Rotation paths and how fast each direction turns (deg/step):
Each turn is a multiple of 5 degrees from 10 to 175, or 0.
Each row of a path follows its step; steps can be skipped.
path 1
step 1: [ 11 -18   8  10  37  32  15  -3 -25  -8  -2 -49  20  -3   6  23 -23 -35
  -1  19  -1 -12  -8  15 -10  23  -3  -9 -33   0   7  44   6 -23  -3  21
  -2 -26  -4  -2  28   4  -2   5  19   9  -9  36  19 -32   2   5  11 -26
 -12  -8   9 -17]
step 2: [  6 -27  -5   1  15  22  -3 -14   8  -1 -43   4  10  29  14  24 -44  26
 -35   7  22  16 -32  17   0  23   3  -5 -18  11  30  17 -29  -4 -22 -24
   1 -12 -21   6   2  -4  -9  -1   9 -11  -2  46  -8  -9  25  -7  15  14
   2  -4 -26  22]
step 3: [ 32 -34  40   7  11  11  15  17   8   1 -25 -13  -2  -1 -20  12 -17 -19
  14  -3 -14  23 -20  22  15 -29   9   5   7  13 -11   9 -35  31 -17 -26
  44 -14 -24   0  -7  19   2  -2  -3 -15  -8  -2   3 -22  21  22  12  33
  25 -27  11  -4]
step 4: [  8   9   9  10  22   3 -19  -7 -13 -10   5 -35  29  -5 -21   3 -13 -33
 -11   8  30  13 -33  13 -15 -18   5  17  -5  14  -9  36   9   4 -29   8
  29   3  -2 -35   2  28 -19  15  -4   9  -9  26 -11 -34  -6 -21  14 -17
   4 -16  26 -44]
step 6: [ 13 -22  13  -4  -2  12  22   8  -7 -15 -14   4  13  27  -5  13   1  -5
 -36 -15  18  -9 -22   4   7 -10  36  -1 -21  17   7  14 -28 -12 -16 -28
  33 -54 -21  -4 -31  -5  40  14   0 -23 -22 -17   4 -19  18  22  18   7
   8  -8  10  16]
step 7: [ 14  25   7   5  10   6  -2  24  13  15   8 -31  11  23 -20  39 -12   3
   9  -4  12  32 -44   9  18 -36  37  16  -3  17 -13  25  -1  -8 -38  18
  53 -14   9 -13  -5   6  -6  -8  -6   7  -6   6 -14  26   8 -14  15  15
  13   1   9 -14]
step 8: [ 14  32  14  26  11  -7 -24  -2 -12  11 -15  -9   2 -20   3 -37  12  11
 -35   9 -11  26 -11  12   7 -24  38  11 -23  24   8  10 -13   8 -50  24
  12  15  13 -26  -5  14 -10  25  17 -26 -18   3 -29 -16  -6   7 -14 -10
  -9 -29  -8  -8]
step 9: [ 14   6  16 -12   6  -1  21  25 -21  -5   4 -30   8  -3  -3  17   9 -13
 -34  22 -25 -17 -10 -21  -2  -7  29  13  -5  -4  35  10  -9 -58 -20   4
  16 -26  -4 -18  -6   1  21  47  26 -13  -9 -24  23 -32  -1  12 -13  -5
 -12 -10   0   5]
step 10: [ 19  41  -6 -12  -1 -21  21  10  10 -10  18 -23  10  34  -4  32 -11  14
 -43  -1  34  10 -30  11  21  -5  15  12   8 -11  14  41 -15 -31 -23 -15
  11 -12  -6  -3 -16 -16  -4  -4  14  -2  -3 -12 -25  29  28  14  12 -10
   2  17 -21  17]
Speeds:
[ 0  7  1  6  1 -8 -3 -3  0  1  9  6  7  3  6  6  3 -1 -4 -4 -6  4  0 -3
 -1  5 10 11  4 -4 -6 -6  1 -5 -9  2  0 -6  1 -3 -3 -2  0  3  2 -4 -3 -9
  1  5 -4  3 -7 -2  8  1 -6 -1] | 20
[  6  -4  -6   3   9  -2   0   5  -6   3   1   2  12   2  -5  10   9  -2
   8   1   3  -3  -2  -6   0  -1   0   1   1   1   6  -1   3  -4   4  -4
   2  -2   0  -6  -2  -4   3   7  -2   1   7   6   1  -2  -2 -14   1  -2
  -1   9   2  -3] | 135
